Each row is where one point has got to under a steady rotation. How many steps took it there?
The counts run from 0 to 270.
123 116 147 160 88 117 131 96 129 73 101 123 144 140 106 104 135 143 126 167 144 144 136 96 159 146 127 150 122 132 167 109 127 118 128 155 158 103 116 128 113 146 121 116 119 126 124 125 71 128 158 127 129 95 120 117 156 125 115 102 93 126 92 124 148
158
118 124 131 136 94 130 91 114 126 90 104 90 148 125 105 111 149 160 131 142 164 175 144 106 142 125 144 148 117 141 154 111 126 147 128 143 176 123 122 123 128 142 104 119 100 108 126 149 112 115 161 126 144 106 120 105 149 112 123 108 107 126 95 154 180
154
119 154 138 111 118 114 153 112 141 106 128 143 130 109 114 146 85 122 124 119 135 109 108 134 100 154 109 105 130 148 117 128 138 124 122 137 108 111 136 134 98 147 116 114 163 127 140 103 127 124 103 143 161 131 128 167 107 215 114 123 113 135 130 127 176
40
133 133 94 152 135 124 130 127 163 132 115 123 147 151 137 118 135 123 142 118 134 150 151 130 154 156 141 97 140 131 162 129 190 136 122 143 135 94 129 102 144 141 80 123 125 94 99 122 138 132 114 111 121 93 90 129 135 94 100 89 127 121 126 154 175
105
105 118 99 141 110 112 146 104 135 125 113 147 123 143 126 118 147 126 138 124 149 127 159 131 144 124 137 126 112 128 141 128 176 110 148 125 152 113 127 111 145 129 109 161 147 144 103 98 102 129 72 129 134 93 124 124 129 139 100 80 116 107 93 113 197
237
121 119 131 93 104 103 116 114 105 110 109 131 131 77 112 145 121 126 144 92 141 128 97 132 121 131 109 129 161 122 128 100 160 114 158 135 117 119 122 137 129 125 107 147 142 135 101 143 103 110 93 142 172 112 129 146 97 201 125 135 109 140 127 147 157
224
115 137 104 124 116 129 151 99 135 114 124 128 150 156 127 132 122 158 130 141 136 133 168 155 86 122 142 138 93 159 121 137 146 120 146 112 160 132 139 119 96 141 140 135 161 92 133 112 112 134 76 146 142 115 124 123 136 155 109 122 125 109 122 112 205
51
81 118 80 118 129 130 128 133 143 125 119 138 130 109 125 135 147 121 140 87 172 137 161 135 135 121 140 105 110 112 143 124 179 142 134 124 137 107 133 108 169 132 73 152 148 124 121 141 147 100 110 113 151 106 110 141 107 139 112 98 107 127 132 141 170
96
106 111 146 133 96 106 127 93 136 95 124 116 141 129 123 110 134 140 120 150 159 166 147 82 136 138 97 137 135 125 159 89 138 127 149 180 148 117 126 117 111 167 103 133 148 112 121 124 111 107 165 117 130 117 102 134 127 139 99 103 95 161 98 147 143
19
120 161 109 110 126 137 141 90 137 97 163 125 166 141 166 150 125 109 119 146 166 183 141 126 105 145 121 140 150 146 152 114 151 140 138 124 136 155 139 118 114 156 124 133 160 67 109 141 108 134 129 111 116 133 129 129 147 136 107 140 110 147 124 161 140
201
136 131 125 125 121 149 146 96 115 123 132 127 192 146 147 133 109 134 121 143 148 150 152 109 117 165 95 154 125 129 140 109 174 133 138 152 132 147 122 118 114 190 159 141 160 91 99 117 90 136 133 123 139 127 139 119 169 144 133 121 119 120 120 157 141
207
113 120 108 120 135 123 121 128 126 118 121 108 127 139 124 109 155 133 138 114 137 142 151 122 146 134 147 115 154 107 139 140 163 147 143 117 177 120 121 104 133 126 80 147 129 129 110 108 129 137 84 121 116 89 100 168 151 108 83 89 132 131 113 128 199
242
118 141 120 121 123 129 152 102 132 104 125 145 116 134 124 126 129 120 157 140 140 135 154 110 155 175 126 123 162 102 149 141 143 129 107 130 139 117 129 119 101 143 82 140 129 137 128 96 109 155 102 99 117 88 115 183 150 114 82 101 131 152 116 120 175
247
95 104 157 130 122 129 138 125 125 62 113 112 137 116 94 117 119 123 105 136 145 107 112 94 146 161 120 131 143 100 147 115 121 144 126 151 145 100 102 130 107 154 106 113 142 143 146 116 95 129 164 135 126 111 112 189 151 167 117 111 91 137 123 111 120
167
103 100 114 121 100 106 124 116 127 124 107 125 135 116 121 114 149 151 136 97 147 130 166 135 121 102 131 131 110 128 124 120 174 122 169 143 161 120 130 108 135 125 98 167 147 134 118 124 126 104 89 138 158 97 110 136 112 149 97 101 113 123 114 132 192
234
132 122 141 166 92 122 126 96 128 86 101 119 141 132 109 101 144 148 121 159 150 150 134 95 158 144 122 146 114 134 174 105 130 123 137 153 156 97 117 131 126 156 117 115 114 119 119 128 77 120 154 130 137 95 122 111 155 124 127 99 93 120 88 140 160
157
115 114 111 121 127 131 155 134 151 93 92 102 159 102 115 127 91 121 123 77 136 120 116 147 112 141 139 138 131 148 113 110 150 130 127 160 122 129 110 127 117 180 131 121 116 82 155 159 137 107 123 132 154 146 122 125 157 137 138 131 133 113 142 200 144
125
111 115 115 117 93 87 117 122 132 115 106 125 131 108 136 129 132 134 142 101 161 151 137 140 126 93 139 125 131 136 120 109 183 108 161 134 146 130 135 112 135 98 91 167 143 133 111 137 120 99 93 135 159 102 122 128 104 155 87 114 113 120 111 139 181
232
64 112 116 95 103 128 104 100 125 88 132 112 121 132 105 149 152 128 132 164 170 184 144 95 138 134 125 138 152 138 154 105 118 147 125 131 158 130 119 120 135 139 109 137 143 107 113 130 119 131 153 108 123 130 107 111 123 147 106 119 107 147 98 139 164
14
133 131 127 130 127 141 160 111 147 95 96 142 141 110 112 130 86 163 155 119 143 114 156 114 136 174 117 144 129 126 123 121 159 130 81 138 122 119 126 113 84 172 109 122 129 121 167 113 120 115 128 92 152 109 121 172 161 121 107 128 141 134 124 157 161
256
128 128 112 135 100 114 135 137 137 112 97 107 161 122 121 119 120 87 121 86 118 121 93 171 119 142 163 112 128 141 136 144 135 127 160 155 140 106 114 147 134 129 122 125 98 98 107 161 114 151 108 173 152 115 134 120 144 163 137 112 108 101 149 149 168
135
97 108 110 134 94 138 110 119 122 130 101 125 159 149 103 147 135 117 132 141 129 141 135 138 122 144 137 116 94 147 148 133 138 139 150 138 136 93 120 142 156 134 138 127 130 106 80 134 104 158 137 162 162 110 126 98 116 188 153 104 102 90 137 107 166
1
130 127 129 110 116 145 135 100 116 122 138 113 194 138 144 123 116 144 122 124 150 160 167 110 101 161 97 150 127 125 140 112 160 147 157 154 145 151 129 119 105 187 135 146 158 75 114 136 116 128 147 123 139 120 124 140 155 135 124 125 118 145 134 161 137
205
90 127 81 129 119 125 139 119 154 128 123 152 134 111 129 131 146 116 142 92 170 129 165 133 138 129 132 102 101 116 150 123 180 137 132 134 128 97 135 112 165 140 76 149 148 121 118 134 139 101 110 113 150 100 112 136 100 138 113 90 104 127 127 140 169
97
91 141 102 93 128 158 152 80 128 104 155 138 148 150 125 149 130 132 129 156 151 163 175 125 96 155 115 139 129 133 153 126 118 147 140 116 145 136 135 125 102 172 132 133 171 72 125 133 117 145 117 114 117 128 116 140 141 152 120 130 114 155 133 126 154
198
93 148 99 100 132 157 151 82 125 102 164 132 155 147 135 156 131 119 122 157 159 168 166 126 98 153 121 143 136 141 152 119 132 148 130 113 144 147 134 121 114 166 135 132 169 69 119 132 112 143 115 109 119 133 122 130 149 146 117 134 113 148 124 138 154
199
147 169 121 124 150 134 136 120 146 101 129 125 132 101 134 126 115 135 142 107 162 138 119 108 148 172 122 122 164 120 150 120 161 150 88 120 127 121 126 111 117 160 79 117 119 118 139 115 123 110 108 89 136 108 118 169 153 109 102 115 127 154 110 177 174
252
96 139 132 99 115 114 146 113 145 99 123 134 129 122 116 155 85 131 133 131 143 123 128 145 89 143 123 113 124 163 97 130 137 126 114 126 120 133 139 123 86 126 120 125 160 122 151 107 135 131 105 139 161 138 125 160 109 205 101 139 122 130 135 123 184
42
134 151 108 113 135 157 150 89 106 115 142 128 156 143 130 119 147 142 130 129 136 137 161 132 106 154 131 148 129 111 156 142 127 143 163 109 172 133 126 131 108 164 126 139 144 92 110 131 93 152 76 135 125 96 133 154 169 136 134 114 115 146 128 115 181
59
121 130 107 129 141 128 129 123 128 123 130 114 127 132 121 106 156 134 136 106 144 136 147 112 146 146 136 115 150 98 153 140 159 147 144 121 167 114 115 107 138 147 77 137 132 127 109 107 131 135 79 123 117 86 107 161 154 112 98 79 125 141 109 128 204
243
107 112 136 93 96 106 122 111 103 112 102 143 126 81 108 146 116 133 149 97 141 124 116 128 116 132 108 135 149 121 119 103 156 113 160 139 123 120 128 136 124 130 111 158 147 140 110 139 102 111 98 139 177 111 124 148 96 204 120 135 111 143 131 135 157
225
98 139 108 96 128 151 151 78 125 102 151 132 147 148 127 141 132 135 131 150 142 160 171 127 92 154 113 135 126 127 157 126 116 144 152 126 148 129 137 128 95 168 119 129 167 67 125 142 119 144 114 117 116 122 108 147 130 155 114 134 108 164 146 116 153
197
134 169 109 108 122 145 148 89 106 96 149 142 156 137 151 140 136 109 133 148 153 151 139 133 123 159 134 147 155 111 155 141 136 134 137 103 152 149 137 129 102 137 121 144 139 104 101 128 73 165 96 118 118 98 149 158 172 134 109 135 117 142 122 126 153
62
84 123 125 111 90 119 118 85 119 101 126 138 111 131 103 142 152 116 142 171 150 173 141 104 133 150 114 128 143 127 181 112 104 127 146 141 142 101 127 141 130 136 99 133 138 111 89 138 100 148 138 123 132 107 107 116 105 170 118 114 94 156 115 115 158
11
120 104 144 90 107 119 128 121 93 106 94 127 151 118 107 154 94 122 143 132 111 126 107 125 125 164 112 146 180 123 120 111 160 116 139 134 125 135 105 131 109 136 142 149 139 132 91 116 76 159 106 140 154 116 130 154 136 198 127 139 129 118 136 125 134
218
128 96 158 137 125 97 121 134 141 94 115 86 160 144 123 102 106 130 99 128 123 136 111 89 134 144 110 123 162 129 129 103 166 137 148 170 154 122 104 103 102 154 116 116 152 118 127 98 120 117 145 145 123 122 97 168 153 147 91 104 110 129 116 141 143
27
122 158 136 114 133 115 145 117 140 110 131 134 126 104 114 142 93 121 117 111 137 105 97 130 104 159 106 97 134 148 121 120 141 131 128 131 111 111 128 132 107 152 113 105 163 121 135 98 135 115 98 149 158 130 127 167 110 217 123 116 111 142 130 134 178
39
